[[-29 -40 -60 -18]
 [-29 -39 -59 -15]
 [ 42  42  20 -45]
 [ 16   6 -75   7]
 [ 49  45 -36  -7]
 [ 43  41  19 -45]
 [-36 -46  -3 -52]]
:
[[-18 -29 -40 -60]
 [-15 -29 -39 -59]
 [-45  42  42  20]
 [  7  16   6 -75]
 [ -7  49  45 -36]
 [-45  43  41  19]
 [-52 -36 -46  -3]]

[[-17  47 -14 -20 -17  37  38 -21]
 [ -6  28 -11  17  -6  13  13  15]
 [ 28 -12  37  55  29 -52 -52  58]
 [-27  58 -29 -26 -28  54  55 -29]
 [-14  38   2  51 -14 -27 -27  50]
 [ 77 -70  75  54  79 -74 -75  60]
 [ 19   2  -1 -45  19  54  54 -44]
 [-41  75  -7  52 -41 -27 -28  50]
 [  5  18  32  77   5 -70 -71  79]
 [ 37 -21   5 -45  37  53  54 -43]
 [ 34 -18  20   4  34   3   3   5]
 [-19  47 -21  -7 -19  35  35  -9]]
:
[[-21 -17  47 -14 -20 -17  37  38]
 [ 15  -6  28 -11  17  -6  13  13]
 [ 58  28 -12  37  55  29 -52 -52]
 [-29 -27  58 -29 -26 -28  54  55]
 [ 50 -14  38   2  51 -14 -27 -27]
 [ 60  77 -70  75  54  79 -74 -75]
 [-44  19   2  -1 -45  19  54  54]
 [ 50 -41  75  -7  52 -41 -27 -28]
 [ 79   5  18  32  77   5 -70 -71]
 [-43  37 -21   5 -45  37  53  54]
 [  5  34 -18  20   4  34   3   3]
 [ -9 -19  47 -21  -7 -19  35  35]]

[[  8  -4   8   7  72  73  74 -23]
 [ 49 -47  50  49   7   7   7  15]
 [-50  47 -52 -50 -15 -16 -16 -12]
 [ 52 -49  54  52  11  11  11  14]
 [ 50 -49  52  50   5   6   5  17]]
:
[[-23   8  -4   8   7  72  73  74]
 [ 15  49 -47  50  49   7   7   7]
 [-12 -50  47 -52 -50 -15 -16 -16]
 [ 14  52 -49  54  52  11  11  11]
 [ 17  50 -49  52  50   5   6   5]]

[[ -5   2 -17  26   7 -41 -49  40 -15 -32 -89  81  37 -10 -94  58]
 [  9  -5  18  15   2 -18  -5  -4   6 -20 -29  24   7  -2 -13  -3]
 [  8  -5  20   8   0  -8   6 -12   9 -12  -6   5  -2  -1   9 -15]
 [ 20 -12  40  43   5 -55 -27   1   7 -60 -96  83  28 -12 -62  11]]
:
[[ 58  -5   2 -17  26   7 -41 -49  40 -15 -32 -89  81  37 -10 -94]
 [ -3   9  -5  18  15   2 -18  -5  -4   6 -20 -29  24   7  -2 -13]
 [-15   8  -5  20   8   0  -8   6 -12   9 -12  -6   5  -2  -1   9]
 [ 11  20 -12  40  43   5 -55 -27   1   7 -60 -96  83  28 -12 -62]]

[[-32   9   6  -2  -7 -18  -8   6   3  16 -59   4   8   1 -18  -8]
 [-34  30   5  14 -70   4  22  28  21  46  -1 -28  -4  10 -11   8]
 [ -9  10 -13   3  -8   4  12  11  10  11   0   3 -13  26  -4   4]]
:
[[ -8 -32   9   6  -2  -7 -18  -8   6   3  16 -59   4   8   1 -18]
 [  8 -34  30   5  14 -70   4  22  28  21  46  -1 -28  -4  10 -11]
 [  4  -9  10 -13   3  -8   4  12  11  10  11   0   3 -13  26  -4]]

[[ -8 -74 -12 -28]
 [  2 -29   7 -11]
 [-27  -4  -3  10]
 [-25  53 -12  -3]
 [ 22   5  -3   5]
 [-23 -25   3  13]
 [ 19 -48  11   3]
 [ 21  -9  -3 -22]
 [ 11 -37   0 -18]
 [ 32 -27  18  27]
 [ 42 -38  10 -23]
 [ -8   8  15  40]]
:
[[-28  -8 -74 -12]
 [-11   2 -29   7]
 [ 10 -27  -4  -3]
 [ -3 -25  53 -12]
 [  5  22   5  -3]
 [ 13 -23 -25   3]
 [  3  19 -48  11]
 [-22  21  -9  -3]
 [-18  11 -37   0]
 [ 27  32 -27  18]
 [-23  42 -38  10]
 [ 40  -8   8  15]]

[[ 46 -27  14  40  53 -13  16]
 [-10  43  32   5 -39 -19  40]
 [ 62  18 -29  -6  31 -41 -17]
 [-29 -87  45 -32  11  -5  19]
 [ 30  -6  68 -20  56  11  28]
 [ 32  -3  11  51  69 -27  15]
 [  6  28  10  19 -41 -11  74]
 [ 32  19   9 -73 -36   7 -11]
 [ 15  24  22  36 -40  -2  45]]
:
[[ 16  46 -27  14  40  53 -13]
 [ 40 -10  43  32   5 -39 -19]
 [-17  62  18 -29  -6  31 -41]
 [ 19 -29 -87  45 -32  11  -5]
 [ 28  30  -6  68 -20  56  11]
 [ 15  32  -3  11  51  69 -27]
 [ 74   6  28  10  19 -41 -11]
 [-11  32  19   9 -73 -36   7]
 [ 45  15  24  22  36 -40  -2]]

[[-60  -8 -63 -53  43  25  22 -11 -13  38]
 [-22 -46 -23 -35  73  -2  47  -7  70  32]
 [-33  14   1   2 -11 -19  -4  80   8   8]]
:
[[ 38 -60  -8 -63 -53  43  25  22 -11 -13]
 [ 32 -22 -46 -23 -35  73  -2  47  -7  70]
 [  8 -33  14   1   2 -11 -19  -4  80   8]]

[[ -8   1  -5  -6   3 -21 -21  -2   5 -20  13  17]
 [-18   2 -10 -75   1  78 -33  45 -33  -9 -37 -61]
 [-12   8 -12  25  -7 -19  24 -29  13 -12  -8 -46]]
:
[[ 17  -8   1  -5  -6   3 -21 -21  -2   5 -20  13]
 [-61 -18   2 -10 -75   1  78 -33  45 -33  -9 -37]
 [-46 -12   8 -12  25  -7 -19  24 -29  13 -12  -8]]
